a =
[[64 26 37 59 56 38 46 65 40 40 52 78 45 78 70]
 [49 75 52 48 50 55 49 55 46 45 54 36 62 48 35]
 [62 26 17 63 58 40 47 56 43 33 65 51 49 64 54]
 [65 81 40 41 58 71 52 58 68 56 42 36 64 44 45]
 [54 43 38 62 51 65 51 33 35 50 50 67 58 67 53]
 [57 50 29 51 47 39 52 53 49 43 59 51 53 66 53]]
Indices start at 0.
The entry just left of the smallest entry is 26
The entry in row 0 and column 0? 64
The bottom-left entry? 57
The minimum -> 17
The entry in the bottom-right corner? 53
The entry in row 0 and column 2? 37
The entry in row 0 and column 1? 26
The entry in the top-right corner: 70
The entry at row 1, column 0? 49
The entry directly above the smallest entry: 52
The entry just right of the largest entry is 40
The entry at row 2, column 0? 62
The bottom entry of the column that holds the smallest entry? 29
The entry just left of 42: 56
The entry directly above 66 is 67

Questions about the table below.
1) Give the last entry, reading row by row.
2) Give the 3rd smallest entry.
3) Give the 4th entry, reading row by row.
4) Give the entry just right of .35.
5) Give the 1st entry in reading order.
6) Give the entry just right of the largest entry.
7) Give the entry just left of the smallest entry.
8) Give the largest entry in the first row.
-.30   .39  -.09  -.37   .41   .33  -.02   .35  -.08
 .27  -.43   .32   .26  -.53  -.38  -.02  -.16  -.08
 .55  -.71   .16   .73  -.53  -.61  -.08  -.55   .37
-.21  -.30   .32  -.53  -.39  -.02  -.05   .48  -.52
 .08   .25  -.09  -.21   .14   .09  -.05  -.03   .04
-.02  -.16   .16  -.21  -.13  -.14   .01   .09  -.08
-.11   .11  -.09  -.05   .01   .09   .06   .09   .04
 .08  -.02   .07   .10  -.13  -.02   .01   .09  -.08
 .17  -.02  -.09   .26   .01  -.14   .01  -.16   .15
 .17   .11  -.34   .58   .14  -.02   .03  -.42   .48
-.02   .11  -.09  -.21   .28   .21  -.20   .09  -.08
1) -.08
2) -.55
3) -.37
4) -.08
5) -.30
6) -.53
7) .55
8) .41

Questions about the grid below. Counting starts at 0.
1) The bottom-left entry?
2) The entry in the top-left corner?
3) The entry in the top-right corner?
4) The entry directly below -.64?
5) The entry at row 1, column 0?
6) The entry just right of the centre entry?
7) The entry in the bottom-right corner?
8) The entry in row 2 and column 2?
.19 .33 -.05 -.05 -.32 .02 .40 .14 -.41 -.22 -.08 -.25 .01 -.23 -.05
.56 .38 -.51 -.21 .68 .58 -.10 .31 .26 -.09 -.36 .02 -.28 -.43 -.57
-.82 -.07 .30 -.21 -.57 -.39 -.40 -.07 -.32 .36 .25 -.29 -.09 .08 .58
.61 .70 -.20 .03 .45 .13 .28 .37 .61 -.56 -.70 .07 -.35 -.41 -.40
-.11 .05 -.19 .02 -.18 .47 .07 -.09 -.05 .09 .47 -.27 -.32 .09 .30
.38 .50 -.52 -.06 .01 .06 .36 .13 .38 -.08 -.19 .47 -.66 -.25 -.17
-.64 -.74 .33 .16 -.57 .08 -.38 -.58 -.23 .13 .28 -.53 .45 .50 .58
-.26 .29 -.47 -.42 .28 .25 .63 .09 .54 -.30 .06 -.21 .04 -.42 .20
-.67 -.39 .13 .44 -.30 -.24 -.29 -.26 -.26 .19 .83 -.49 .67 .35 .44
1) -.67
2) .19
3) -.05
4) -.26
5) .56
6) -.05
7) .44
8) .30

-.79 -.24 .00 -.52 -.46 .00 .41 -.50 -.33 .38 -.02 .19
.10 -.02 .30 .58 -.52 .00 .10 .23 .00 .28 -.02 .30
.09 .24 -.30 -.29 .71 .00 .02 -.24 .04 -.34 .00 -.43
.00 .00 .39 .27 .28 -.82 .00 .16 -.40 -.34 .00 .00
-.10 .00 .65 -.23 -.25 -.20 .38 .00 -.44 -.02 -.32 .00
-.05 -.19 .00 .12 -.64 .00 .11 .02 .00 .00 .01 .50
-.24 -.05 .40 .00 -.19 -.15 .22 -.21 -.41 .00 -.20 .00
-.38 -.20 -.17 .20 .00 .00 -.24 .38 -.21 .35 .18 -.33
-.35 .00 -.72 .00 .27 .08 .23 -.09 .03 .00 .16 .00
.00 -.02 .13 .00 .13 .21 -.08 -.22 .43 -.41 -.11 .27
Rows and columns are numbered from 0.
Give the top-right entry.
A: .19
The bottom-right entry -> .27
Give the entry at row 0, column 1.
A: -.24
Give the entry in row 0 and column 2.
A: .00
Give the entry in row 2 and column 0.
A: .09
The entry just right of .41 is -.50
Give the entry just right of the smallest entry.
A: .00
Give the entry just left of -.30.
A: .24
Give the entry at row 1, column 1.
A: -.02
Give the entry at row 2, column 2.
A: -.30
The top entry of the column that holds the largest entry is -.46
The top entry of the column that holds the smallest entry is .00
The entry just left of .40: -.05
The entry at row 1, column 0 -> .10
The bottom-left entry: .00
The entry at row 0, column 0 is -.79
The bottom entry of the column that holds the largest entry is .13
The entry directly below the smallest entry: -.20
Give the entry directly above the smallest entry.
A: .00
The entry directly below -.40 is -.44
The entry directly above .11 is .38
